In the data rows, 500 means zero.
Here are some points:
[386,509,494,539,588,557,621,391,487,486,402,813,504,585,415,600,494,356,395,
 396,414,649,437,553,433,187,672,504,397,453]
[388,455,298,417,506,629,592,409,358,527,769,639,664,400,390,585,583,510,443,
 592,412,663,331,726,353,418,466,537,327,490]
[659,273,924,543,517,385,431,589,797,403,34,610,309,386,223,433,344,168,441,
 355,691,521,545,456,600,368,624,544,780,457]
[670,398,650,495,400,395,301,558,614,483,359,338,360,448,630,364,416,626,621,
 613,680,366,617,384,601,656,459,538,608,552]
[430,447,312,172,351,653,598,492,341,480,979,382,838,303,223,550,698,712,433,
 669,562,569,34,882,458,486,306,477,295,561]
[777,560,622,526,402,383,325,691,690,454,300,145,352,450,693,409,390,664,608,
 601,701,333,671,280,658,814,514,562,662,617]
[527,397,412,196,410,565,444,539,445,442,699,288,669,296,366,480,536,658,456,
 598,587,588,225,761,364,498,324,456,464,678]
[766,511,730,591,454,356,339,692,697,576,160,302,251,465,674,409,417,502,549,
 478,742,177,753,126,808,631,512,535,823,370]
[552,442,486,243,451,576,503,481,513,469,608,331,588,447,375,491,634,634,418,
 553,527,509,381,583,438,535,403,506,540,637]
[662,363,404,216,374,551,361,574,442,301,659,327,734,345,233,525,497,597,440,
 665,615,659,193,738,356,553,211,514,469,644]
[341,515,530,644,595,512,638,342,422,535,472,805,493,644,512,574,564,359,458,
 349,362,569,539,479,469,346,654,468,385,429]
[665,749,457,578,433,490,479,657,468,516,557,193,361,588,800,504,477,837,653,
 559,531,228,713,256,709,750,511,499,564,389]
[158,333,557,684,663,519,622,316,376,586,375,999,647,605,241,644,441,0,424,
 255,342,912,381,685,255,0,587,480,401,461]
[682,634,462,591,487,458,437,604,528,477,382,306,341,575,701,474,416,678,572,
 465,482,382,722,238,548,633,509,537,576,493]
[554,582,393,368,446,659,570,551,451,505,677,291,624,451,449,516,575,740,534,
 646,495,455,460,479,437,567,488,553,519,525]
[414,447,431,439,541,518,570,425,451,506,566,585,615,507,425,512,575,496,426,
 497,423,638,463,603,393,463,399,509,432,481]
[485,525,537,600,463,402,530,489,532,521,410,535,437,536,560,482,470,350,524,
 474,477,493,614,557,546,509,519,491,572,469]
[461,572,440,660,548,468,447,507,502,518,418,557,374,614,710,494,473,454,544,
 477,464,540,612,449,527,520,625,553,449,566]
[80,726,141,823,794,730,826,247,196,739,541,999,553,817,670,599,600,377,518,
 290,72,696,692,415,304,30,748,523,215,346]
[787,346,839,529,352,308,296,717,807,395,249,235,277,188,413,421,293,412,481,
 473,785,295,597,381,676,784,495,518,840,446]
[459,347,652,481,485,419,471,506,594,465,458,567,589,375,240,429,456,335,443,
 477,594,587,319,671,424,474,512,487,518,516]
[507,424,740,499,399,462,441,595,664,543,424,390,477,398,300,439,429,307,508,
 577,576,395,445,525,565,559,487,469,640,496]
[782,674,585,419,453,522,536,645,697,427,397,226,295,519,650,493,442,871,518,
 678,600,187,659,259,695,720,566,528,560,480]
[485,745,195,385,538,633,628,435,325,521,746,319,614,646,772,541,613,984,498,
 672,324,435,612,446,453,649,429,509,310,479]
[510,295,869,620,591,305,470,482,666,489,116,640,273,536,379,469,390,0,525,
 259,540,546,620,367,586,395,555,447,739,537]
[557,606,56,0,326,790,547,589,256,346,999,0,874,364,508,524,699,999,482,
 877,557,497,97,837,287,709,170,408,188,721]
[704,535,578,406,470,464,422,577,667,465,432,168,410,460,676,391,458,781,528,
 669,595,286,695,284,613,820,442,537,624,472]
[539,370,592,408,422,448,505,531,566,447,512,412,519,418,469,423,489,547,526,
 589,609,513,462,593,463,606,478,437,452,614]
[212,658,335,726,678,521,671,349,326,683,503,805,497,728,641,521,543,335,526,
 320,276,549,635,518,457,301,656,442,332,438]
[373,682,397,635,578,499,599,493,498,542,455,722,438,649,633,514,462,431,491,
 331,348,579,629,495,461,328,707,467,368,467]
[230,719,336,543,718,547,674,444,435,569,397,653,460,709,624,504,482,496,465,
 470,241,471,627,420,458,330,644,496,368,528]
[486,604,462,576,487,421,503,512,526,521,480,484,414,599,661,440,471,553,532,
 503,443,380,657,482,600,550,546,534,484,424]
[309,673,559,677,707,457,543,513,581,587,148,639,299,650,679,407,398,336,525,
 342,396,359,812,208,597,370,694,527,534,449]
[653,419,603,374,375,502,402,556,558,436,648,357,589,372,355,540,534,529,462,
 607,610,477,288,621,562,561,427,517,517,607]
[468,255,671,532,467,459,453,573,476,527,458,608,557,458,303,436,491,114,554,
 466,552,630,337,664,469,496,451,519,603,577]
[312,771,89,537,608,712,719,342,232,616,879,674,605,672,740,618,642,811,482,
 550,189,500,571,545,441,427,626,512,130,408]
[625,659,392,363,368,491,481,685,444,451,692,164,547,457,577,524,513,771,563,
 642,538,377,396,510,550,771,341,490,506,498]
[393,732,345,489,605,555,614,492,463,519,500,459,508,642,668,464,557,614,523,
 534,353,371,612,398,541,452,553,501,417,570]
[440,571,356,377,516,611,552,431,334,500,742,447,634,582,540,521,574,661,523,
 508,401,552,480,580,449,439,452,490,403,526]
[353,606,238,515,590,702,732,392,231,564,721,603,604,649,503,563,639,593,513,
 481,257,622,457,545,373,332,531,540,290,442]
[831,383,717,259,294,429,274,768,718,433,451,0,459,282,440,433,500,676,497,
 681,915,135,475,383,745,851,304,527,818,529]
[527,620,304,392,415,529,480,539,375,473,699,378,607,522,623,482,527,674,500,
 603,500,543,424,623,443,537,476,497,404,642]
[234,521,469,842,730,457,581,366,360,648,271,988,453,753,555,530,521,44,496,
 268,278,644,579,527,527,167,678,503,470,404]
[546,708,438,567,496,463,523,512,530,546,513,409,367,596,780,451,500,791,538,
 599,451,262,660,323,597,681,587,479,442,432]
[578,401,452,355,460,520,458,506,448,450,624,390,535,381,452,559,521,579,621,
 572,542,552,324,585,414,537,379,473,473,537]
[329,456,441,559,529,538,579,425,411,516,591,726,576,561,449,526,520,466,431,
 475,362,644,399,624,346,404,594,456,348,518]
[435,887,253,773,613,500,622,428,463,643,419,483,278,821,999,503,462,786,635,
 493,345,181,992,139,660,667,670,513,416,358]
[539,444,413,563,514,547,484,417,476,557,517,601,442,473,546,579,536,558,543,
 551,489,530,459,476,450,432,603,536,462,447]
[313,705,224,578,563,623,536,315,247,578,728,640,546,734,760,592,593,726,539,
 491,269,479,523,438,405,493,517,461,302,451]
10 more points follow, each with its number after it:
[579,558,553,597,482,479,499,568,507,527,396,504,332,517,607,503,454,487,478,
 354,479,462,574,304,571,582,586,476,566,492] 0
[627,60,884,394,422,266,341,490,751,363,184,471,529,198,90,439,410,74,398,
 462,788,618,358,629,482,494,356,543,808,539] 1
[502,661,375,287,530,529,528,610,493,461,559,225,537,507,550,532,537,734,495,
 637,491,361,485,484,512,589,458,438,467,584] 2
[782,231,652,225,348,424,288,650,634,281,455,161,577,230,179,489,423,525,519,
 674,805,478,253,615,515,675,220,503,675,645] 3
[688,406,673,583,470,477,392,606,671,543,336,335,332,405,555,439,387,545,583,
 457,664,346,658,305,568,648,529,491,691,452] 4
[506,364,541,393,404,423,469,514,535,450,606,458,626,442,290,472,567,424,437,
 526,502,552,313,757,440,485,410,499,537,530] 5
[589,762,448,611,587,483,594,496,467,543,398,298,296,741,889,463,486,711,642,
 509,432,215,824,119,698,728,571,454,514,487] 6
[624,414,656,378,404,411,328,568,617,445,509,177,440,401,490,417,481,665,565,
 646,665,295,491,408,572,806,303,494,676,586] 7
[472,325,607,603,585,435,468,454,512,526,340,699,428,435,425,513,469,222,575,
 371,559,597,440,511,479,367,511,479,527,450] 8
[415,386,555,531,498,483,506,425,558,494,486,645,519,340,360,494,520,291,476,
 492,463,642,452,651,494,403,536,528,505,442] 9
Which two of these numbered points are nearest to each point below, ignoring the 3 directions in which the first points spread most? Their numbers follow each, nearest first.
[561,345,569,506,569,484,405,494,533,400,348,691,549,463,312,498,424,294,526,
 450,521,653,435,574,398,391,424,522,557,511] > 3 8
[479,590,507,558,646,497,527,421,560,590,396,477,372,627,711,452,514,623,439,
 475,372,389,723,272,499,474,636,536,512,469] > 1 4
[717,343,551,342,368,523,436,631,584,409,621,238,542,315,366,483,466,666,526,
 566,679,483,384,622,474,647,361,465,585,530] > 4 8
[499,428,528,481,451,490,498,473,555,462,528,490,498,366,445,522,505,505,450,
 534,515,489,422,559,518,575,522,574,540,499] > 9 5
[645,626,509,493,419,456,496,663,504,475,468,269,385,499,668,507,509,771,537,
 512,534,322,624,311,602,687,549,510,605,487] > 0 4
[646,556,448,495,502,462,418,587,529,389,451,372,456,481,555,440,457,687,549,
 560,535,403,597,372,519,635,429,512,560,488] > 3 8
[712,490,603,505,414,519,411,656,657,480,448,213,285,399,582,433,389,762,579,
 561,704,243,704,292,611,793,489,500,643,496] > 4 8
[681,618,554,513,419,507,488,568,639,467,489,206,337,419,673,434,473,833,544,
 661,572,174,715,280,700,805,508,597,616,423] > 9 4
[551,422,455,429,450,572,492,595,523,498,579,432,439,407,537,556,498,697,533,
 527,604,440,492,533,455,552,482,498,495,500] > 4 8
[367,374,561,467,539,530,487,354,415,517,571,629,582,474,407,539,563,382,481,
 547,433,565,366,588,391,466,435,447,509,562] > 7 6
[596,443,720,663,494,391,347,488,638,503,275,389,287,478,569,420,414,426,551,
 509,579,337,668,253,615,626,488,510,709,497] > 7 8
[658,800,323,603,431,607,409,706,423,547,622,217,428,581,812,492,457,938,637,
 670,517,287,686,268,613,752,492,485,454,374] > 4 8
[455,619,483,900,724,443,520,359,549,672,113,813,163,723,861,514,402,377,712,
 324,436,454,933,109,604,371,758,505,506,289] > 8 4
[479,637,352,433,523,643,527,478,480,485,680,477,554,587,631,560,524,769,494,
 563,468,382,531,477,517,503,544,485,348,446] > 4 9
[391,404,513,553,517,522,546,391,495,571,449,746,561,395,419,525,505,258,427,
 474,445,643,400,642,433,361,584,552,444,491] > 9 8
[326,506,295,653,689,491,533,312,334,487,416,967,551,656,486,604,478,358,502,
 348,297,747,542,534,372,209,554,486,326,448] > 3 8
[609,632,294,338,399,574,566,565,453,450,811,211,621,494,574,484,561,873,470,
 665,492,349,462,624,533,727,396,542,422,506] > 5 9
Here are 10 other points, each followed by its number:
[160,628,208,637,732,706,776,282,234,686,595,891,597,695,531,584,641,425,501,
 358,114,740,498,564,287,133,625,524,269,410] 0
[473,647,298,559,626,555,481,478,445,442,428,518,448,614,701,532,448,730,545,
 570,398,423,668,368,502,535,513,525,397,490] 1
[198,615,242,586,747,684,763,302,257,569,581,999,644,785,473,643,608,411,399,
 314,186,794,451,627,342,40,719,468,151,401] 2
[383,742,393,815,664,471,568,460,441,700,374,577,278,810,854,471,498,510,582,
 417,308,308,781,248,641,468,684,483,529,393] 3
[440,535,580,684,559,427,475,523,511,601,336,586,432,668,582,443,496,257,522,
 406,433,435,586,446,602,423,624,516,549,446] 4
[756,355,964,813,524,267,290,615,874,535,0,456,160,381,437,336,298,142,539,
 420,712,374,756,210,744,581,616,644,952,384] 5
[684,618,827,725,609,381,497,593,849,453,0,511,57,597,693,441,311,497,536,
 418,556,251,885,21,785,515,780,547,743,347] 6
[318,514,350,515,546,492,589,432,349,562,525,710,628,577,507,513,501,309,465,
 419,415,807,456,676,339,326,545,490,321,612] 7
[530,245,630,609,540,381,446,449,599,485,411,697,523,392,267,402,441,86,453,
 334,558,741,441,725,437,327,490,505,617,477] 8
[718,266,777,387,338,346,324,625,640,356,372,297,517,251,245,458,368,327,477,
 463,733,671,377,558,446,587,325,526,747,617] 9
The same question for these:
[228,324,654,876,689,346,543,335,574,607,93,999,382,577,391,479,393,0,486,
 142,392,725,640,527,471,169,679,478,621,408] > 8 0
[715,597,654,514,410,489,409,545,700,456,389,323,328,476,658,439,421,615,550,
 615,601,319,658,313,705,649,596,559,609,495] > 6 2
[333,518,401,654,546,471,514,414,466,553,386,792,537,591,552,514,504,259,519,
 407,367,722,521,575,393,268,562,540,373,564] > 7 9
[542,781,321,707,638,496,461,487,492,519,300,479,267,705,935,436,432,881,626,
 522,344,272,921,124,646,643,611,548,480,347] > 1 0
[562,472,555,563,531,405,393,490,596,440,250,535,348,491,512,454,392,482,534,
 437,553,476,629,370,555,542,494,518,608,430] > 1 9
[623,305,587,309,364,478,382,560,621,383,657,341,633,196,246,493,489,486,409,
 649,665,515,261,717,511,631,377,590,558,552] > 5 8
[562,413,382,126,341,555,568,585,368,359,859,373,875,293,103,565,596,504,405,
 652,583,704,47,895,370,597,258,443,353,631] > 4 2
[630,221,937,639,433,299,206,507,741,417,80,439,306,284,277,375,357,163,564,
 435,718,426,515,379,596,614,450,535,895,523] > 5 0
[296,848,142,693,645,587,628,431,330,630,578,619,425,786,973,528,552,744,563,
 462,224,504,751,367,522,467,687,514,206,505] > 7 4
[532,623,508,575,488,440,562,472,585,494,458,427,423,563,694,399,460,638,542,
 543,469,364,717,426,606,588,547,560,573,400] > 8 5
[888,367,839,313,311,334,279,734,753,325,315,21,351,217,363,439,370,565,544,
 547,833,377,497,383,580,857,328,511,843,595] > 9 0
[797,425,890,690,387,279,270,607,856,438,20,357,213,393,458,428,279,337,632,
 458,728,310,751,176,727,622,537,615,914,384] > 5 0
[521,604,463,547,526,510,459,481,469,538,458,499,485,590,592,496,469,580,517,
 422,456,554,586,393,451,518,478,461,498,490] > 9 0
[465,357,560,445,539,461,508,475,532,545,428,521,511,465,355,492,541,361,421,
 413,500,561,474,561,412,393,549,479,560,551] > 0 3
[335,379,412,498,559,551,479,351,254,532,708,643,661,510,436,544,578,437,485,
 500,420,638,321,629,378,452,346,390,397,598] > 3 4
[310,548,418,673,581,478,535,422,430,597,404,782,485,647,642,535,526,304,519,
 366,349,696,597,529,447,299,648,566,360,539] > 7 9
[587,537,443,486,477,551,524,475,486,587,573,403,530,442,576,571,554,671,509,
 650,509,409,478,431,532,614,455,580,537,431] > 5 0
